128 stands for zero in the data rows.
Some points, one per row:
[109 162 114 117 106 136 142 146 113 128 114  97 150 107 132 104 130 163
 112 115  96 130 115 121 135 156 135  91 137 169  91 151]
[141 102 173 135 157 113  65 105 133 140 157 123 125 145 108 110 118 134
 154 157 168 115 157 148 158 112 105 143 141 120 151  87]
[112 163 112 130 117 126 136 135 118 133 109 119 131 125 137 144 124 133
 112 138 103 134 113 131 125 131 131  96 118 128 126 131]
[154  78 184 124 138 100  76  91 124 145 164 150 126 147 153 128  91 127
 167 151 202  84 163 150 156  79  69 164 140  87 184  71]
[ 96 170  43  70  99 155 172 158 105 128  99  96 157 114 165 131 137 135
 131 105  71 143  92 125  92 189 174  79 107 178  91 192]
[136  82 164 136 160 115  98 109 141 121 177 158 102 158 138 121 138  98
 154 134 148 135 148 134 126 115 131 153 124  59 168 103]
[114 146  84 104 113 126 174 155 128 115 102 111 136 117 147 133 124 132
 115 117  90 122 107 135  96 155 132 100 109 141 117 148]
[127 142 126 148 125 144 131 126 127 136 120 129 116 134  84 138 138 120
 108 155 121 139 109 118 122 103 150 136 122 143 119 136]
[142 125 132 117 138 152 118 140 146 130 118 138 128 112 105 120 114 147
 129 120 119 120 123 133 137 151 115 126 117 150 125 118]
[ 90 176  58 118 101 139 170 147 117 135  98 108 146 112 135 150 117 137
 117 122  76 151  78 120  91 145 149  71 100 171 100 175]
[128 114 145 131 139 122 106 118 136 138 146 141 118 138 116 137 120 102
 139 150 139 151 130 126 134 127 121 122 127 111 155 118]
[107 175  59 100 110 181 193 170 158 124  98 105 138  91 112 133 125 182
 120  86  39 139  85 141  99 212 148  65 105 238  86 170]
[167  76 201 149 150 105  62  80 131 123 156 160 105 151 128 114 117 111
 153 146 212 115 161 133 157  75  81 182 146  68 166  51]
[110 158 120 122 123 112 124 137 115 128 110 100 143 124 152 129 121 142
 112 136 122 116 124 137 133 137 136  87 125 123 135 136]
[145 113 185 153 146 109 124 128 121 125 129 139 121 140 124 126 123 124
  97 135 136 119 139 150 133 115 106 137 133  71 144 110]
[115 149  85 114 117 130 158 150 119 104 107 115 141 124 147 120 139 137
 115 109  95 164 121 140 104 167 150 121 141 124 102 149]
[165  67 204 125 147  96  60  84 124 148 168 153 121 155 134 130  90 118
 167 148 215  83 172 141 153  78  78 166 151  80 175  68]
[106 162  90 123 109 160 196 162 143 120 101  99 140 107 141 134 160 139
 104  71  56 117 114 107 109 177 162  97 104 169  88 168]
[ 96 157  87 133 111 102 157 141 107 107 106  89 151 108 135 123 136 171
 121 105  84 131 132 126 122 138 131 111 135 151 115 164]
[ 96 166  58  69  95 134 161 150 114 124 105  98 163 112 170 131 134 149
 132 103  83 130 111 139  98 182 165  85 124 166  99 179]
[158 118 174 132 136 125 100 126 124 118 125 133 120 125 124 107 110 151
 127 131 150 112 156 144 148 124  97 141 139 115 150 109]
[ 88 182  49 114 110 146 184 167 106 111 100  93 159 107 148 137 145 151
  96  98  60 175  81 121  97 165 152  77 122 157  81 184]
[120 125  97  98 125 128 115 120 131 112 130 120 132 124 146 119 123 126
 174 133 122 157 127 122 135 140 134 117 142 152 142 139]
[ 99 150  62 127 124 106 178 155 134  97  93  83 146  99 142 151 111 188
 104 107  59 142 122 161 100 162  96  84 119 176 151 151]
[149 106 150 150 123 116 131 126 148 142 138 147 111 126 131 162 110 140
 115 117 147  84 140 125 136  91  92 136 120 112 152  91]
[121 131  95 129 123 122 154 135 154 108 112 109 122 111 134 139 108 162
 125  87  88 125 135 135 112 148 103 117 119 161 160 137]
[148  95 159 103 136 125  61  92 119 134 151 144 119 146 145 101 117  96
 186 151 187 147 144 129 165 124 122 157 160 106 151 106]
[118 138  89 117 120 149 172 154 135 115 112 115 119 119 124 130 143 122
 115 105 103 144 117 119 106 164 158 114 109 144 104 155]
[ 82 157  65 111  98 134 173 157 116 130 120 101 158 124 133 142 158 139
 130 123  82 135 100 111 105 145 172 100 116 166  93 184]
[119 153 107  98 110 147 126 132 118 135 122 117 146 109 136 110 136 130
 142 133 116 144 114 116 131 153 153 113 139 172  96 156]
[148 125 183 140 144 101  65 102 115 150 131 147 122 146 136 129 112 109
 120 155 185 114 142 142 152  77  93 144 135  72 152  77]
[158 116 181 111 137 132  69 109 107 151 143 155 125 135 133 102 124 106
 152 159 180 126 137 126 158 119 129 147 143 110 124  99]
[120 144 111 121 116 118 159 139 127 129 112 119 137 117 125 131 126 167
 121 116 107 103 134 140 122 128 115 117 122 148 135 132]
[166  98 176 125 151 118 113 110 143 122 130 155 102 137 135 123 112 107
 121 135 175 112 153 135 133 105 100 161 130  86 159  89]
[159 109 188 148 142 117 111 102 127 131 140 168  95 146 135 147 111  91
  95 146 178 102 134 142 136  98 101 162 113  43 141  90]
[113 155 128 109 116 118 131 122 117 132 107 100 139 124 147 127 128 138
 121 133 114 130 119 131 126 131 130  96 123 123 132 135]
[164  94 204 137 144 107  53  82 121 160 150 172 104 150 133 134 101  79
 143 190 217 114 136 146 154  67  90 162 132  52 166  63]
[149 107 164 115 135 148 106 115 118 149 140 150 131 141 123 119 124  96
 147 146 170 115 135 122 138 118 129 161 139  98 117 116]
[110 161  85 126 113 162 192 169 147 124 112 107 141 114 138 139 161 136
 101  76  69 117 117 109 108 172 162  98 111 162  94 176]
[158 115 188 139 140 117 125 119 126 130 123 142 114 137 114 133 113 127
 100 129 155 107 150 154 134 120 107 153 124  90 136 101]
Then 36 other points, each followed by its number:
[123 134 120 122 120 122 123 121 108 133 141 126 151 141 131 127 145 110
 137 151 133 120 123 117 133 111 150 126 129 117 112 147] 0
[172  96 199 126 140 132  70  89 130 140 153 159 105 136 114  94 122 109
 163 144 204 108 155 110 185  88 114 178 161 107 143  76] 1
[ 98 168  68 102 109 132 179 160 113 112 110  97 161 107 134 125 149 173
 109 111  67 136 100 137  93 180 161  91 107 176  79 179] 2
[131 104 147 165 142 113  98 106 153 136 161 144  97 133 105 154 114 102
 138 155 147 131 125 129 128  77 109 130 119 107 180 100] 3
[144  83 194 146 131  84  71  89 117 136 170 140 130 155 121 108 134 122
 163 152 199  80 167 118 174  70 121 183 161  94 140 107] 4
[ 82 165  34 120 107 140 174 164 115 120  93  69 167  96 119 128 139 174
 123 105  58 151 107 125 108 178 162  96 127 220  93 200] 5
[155 106 165 123 143 132 104 111 142 133 144 147 112 136 128 123 107 107
 126 129 162 131 131 130 145 123 112 150 135 107 136  92] 6
[ 99 149  67 105 107 155 181 163 150 124 121  99 135 105 132 141 127 158
 141 100  59 137  94 123 107 169 136  80 108 196 125 183] 7
[145 112 118 121 132 122 126 123 119 121 128 143 113 120 137 135 126 100
 135 130 154 145 141 133 118 129 133 152 138 105 139 131] 8
[145 113 166 159 113  95  93  98 101 123 141 153 127 139 132 127 142  96
 129 149 197 113 155 115 152  54 120 176 153  66 148  96] 9
[117 150 103 122 123 125 141 137 133 151 116 126 145 112 125 143 118 124
 121 141 114 141 108 130 116 142 118 103 118 160 109 135] 10
[ 74 196  13 110  92 146 213 173 126 120  88  75 154 105 141 155 125 160
 115  95  33 160  95 117  95 173 162  60 109 200 103 195] 11
[196  56 220 151 166 119  69  86 133 132 157 188  77 164 119 107 121  77
 147 151 221 111 163 131 159  83 103 193 144  39 165  56] 12
[ 91 177  32 139  92 140 194 164 120 117  85 105 156  85  95 143 176 151
 111 112  69 160 113 102 106 139 178 112 130 212  69 182] 13
[122 124 107 133 105 151 129 112 126 145 137 142 142 127 107 128 139 114
 142 136 141 137 113  94 142 112 154 149 139 167  81 134] 14
[ 97 165  86 101  94 146 145 139 113 129 116 102 148 117 129 102 146 152
 145 111  89 142 119  89 139 155 173 106 149 192  93 168] 15
[ 80 167  81 132 128 149 196 174 141 111 108  85 148 108 125 133 146 168
  92  84  29 148 109 133 107 195 150  79 101 187  96 185] 16
[160  54 200 138 159 109  37  68 124 153 189 165 100 177 131 139  92  88
 175 183 212 120 133 147 150  74  91 167 131  48 185  74] 17
[180  75 212 129 162 126  67  96 129 137 147 166 110 144 118 120 124 112
 138 143 191  98 158 156 148  98  97 177 130  65 164  71] 18
[170  93 180 136 137 142  91  98 141 155 148 177 103 146 111 130 102  92
 148 154 200 102 133 132 148  93 111 165 132  96 138  78] 19
[147  89 217 168 163  99 102 114 145 115 155 130  83 148 132 110 131 130
 130 115 159  93 177 132 162 108  92 142 143  77 186  88] 20
[ 98 167  41  97  91 158 217 188 130 113  96  95 157 109 152 141 154 155
 118  85  44 137  92 120  85 195 165  85  99 184  88 195] 21
[123 172 108 103 117 175 172 168 131 130  93 125 139  95 124 116 144 139
  92 105  72 126 103 118 110 199 155  91 101 184  68 168] 22
[103 151  62 109 103 169 214 175 138 109 110 119 148 115 137 138 158 132
 116  93  55 129  99 117  89 185 176 104  94 178  85 198] 23
[112 147 126 110 126 117 128 141 102 137 121 120 155 140 140 109 129 124
 126 147 126 158 108 135 120 157 142 111 138 132 105 139] 24
[107 162  82 110 122 164 182 166 152 123 107 107 130  91 113 124 125 168
 116 100  63 144  94 142 106 194 143  79 108 207 105 164] 25
[ 79 176  25  91 101 163 185 167 116 118 100  91 156  98 135 122 140 148
 132 115  55 170  81 109 104 182 181  72 128 214  80 201] 26
[156 109 211 152 158 104  49  88 114 143 142 160 108 145 124 120 100  90
 127 180 196 154 144 130 163  80  91 159 160  61 175  66] 27
[ 98 161  65 118 104 170 205 173 150 104 107  92 138 102 139 135 156 151
 100  57  43 111 108 103 101 190 161  72 108 186  82 189] 28
[ 76 164  41 130 103 144 184 168 140  92 103  78 146 102 120 132 159 168
 129  84  33 163  95 116 106 179 155  81 121 205 113 188] 29
[ 87 172  26 111  95 157 212 179 133 108  91 103 144 103 132 129 166 137
 104  87  46 165  92 107  87 193 182  78 101 190  77 205] 30
[ 79 194  43  79  91 154 198 175 111 117  85  83 161 109 158 135 148 151
  97  90  41 126  78 133  92 201 186  65  98 174  65 205] 31
[174  74 210 151 162  97  49  90 113 141 157 163  91 161 118 128 102  92
 129 173 210 125 161 140 151  70  88 185 142  42 170  68] 32
[ 80 183  18 109  93 146 192 157 137 112 100  90 159  82 118 145 128 192
 121 107  53 145  92 122 105 168 159  74 115 241  98 181] 33
[177  66 169 136 151 140 103 103 148 128 148 174 105 134 113 137 109 115
 147 128 177 103 158 137 132 107  98 183 140  99 161  83] 34
[164 118 198 158 149 115  98 115 135 137 129 150  91 135 109 122 124 115
 117 141 162 120 150 135 146  86 104 158 142  96 160  83] 35
Which three of these numbered points are nearest to each point below, ignoring the direction in which the first points spread most? Their numbers follow each, nearest first.
[124 132 141 117 131 118 110 123  94 130 132 123 147 132 137  98 131 120
 133 151 134 148 123 129 125 141 144 121 140 116 107 133] > 24 2 0
[124 149  99 110 116 136 170 153 141 131  98 109 150 101 121 143 111 172
 109 104  90 102 129 136 115 154 113 108 114 179 124 139] > 25 18 33
[ 90 158  92 132 134 151 184 165 151 106 119  95 135 113 119 126 135 159
 100 101  52 154 112 127 106 190 143  83 112 181 106 171] > 16 25 6
[103 150  39 103 110 138 159 144 144 115 121 111 149  97 148 155 108 156
 158 107  86 152 101 134 107 152 124  98 119 203 140 164] > 7 33 11
[120 137 119 106 133 171 158 148 155 119 129 107 120 111 118 103 137 137
 134 100  85 138 116 117 128 178 142 104 126 174 115 152] > 25 6 1
[ 79 187  10 116  95 183 181 163 163 145 109 105 143  92  94 169 109 152
 142 123  59 152  69 112 100 146 159  83 109 255  96 179] > 33 19 3
[ 95 169  91 121 112 119 140 131 125 122 106  82 141 103 137 111 133 163
 126 112  78 153 118 126 133 158 136  79 137 179 126 152] > 5 29 27
[129 140 157 118 130 118 108 128  91 132 131 123 148 134 138 101 140 111
 130 156 131 150 125 139 133 147 140 126 139 106 107 131] > 24 2 0
[144 116 116 125 111  88 123 104 100 117 121 144 147 133 146 147 139 123
 127 140 167 111 150 133 118  85 120 170 145  81 139 111] > 9 8 0
[ 70 171  45 106  78 139 196 173 117 117 113  64 176 108 127 117 163 172
 123  92  50 123  99 109 129 170 191  84 129 213  62 219] > 4 15 0
[105 157  91 131 108 121 146 125 128 123 121  99 143 122 134 141 129 142
 119 125 102 135 127 113 122 112 135 109 128 151 138 140] > 11 29 33
[176  88 206 141 162 126  74  94 138 142 151 162 101 157 128 117 116  96
 135 140 195 116 152 132 153  95  98 171 141  77 147  78] > 6 12 18
[122 138 114 136 116 164 165 158 144 130 115 127 126 123 128 138 152 130
  98  93  89 110 116 108 119 149 150 103 108 140  94 148] > 28 23 12
[174  83 214 157 146 133  58  69 127 157 163 181 106 154  98 123 122  79
 142 171 228 110 142 115 164  57 115 200 159  74 130  57] > 14 19 13
[186  93 226 123 149 122  59  93 109 151 141 182 116 142 136 115 102  85
 132 176 223 107 145 139 158  87  89 171 137  53 144  71] > 31 22 6
[106 116 121 152 139 129 112 126 157 138 152 130 112 128 111 146 114 126
 134 137 120 141 115 126 125 103 111 113 124 131 159 118] > 3 7 29
[122 146 143 147 125 134 140 135 126 158 122 133 137 139  99 145 154 119
  96 138 139 101 129 110 128 108 153 155 118 134  89 129] > 13 0 19
[173  73 202 166 162 123  46  91 145 124 162 160  96 149 109 102 121 113
 163 144 197 121 161 136 160  83  88 171 153  86 186  63] > 29 7 25
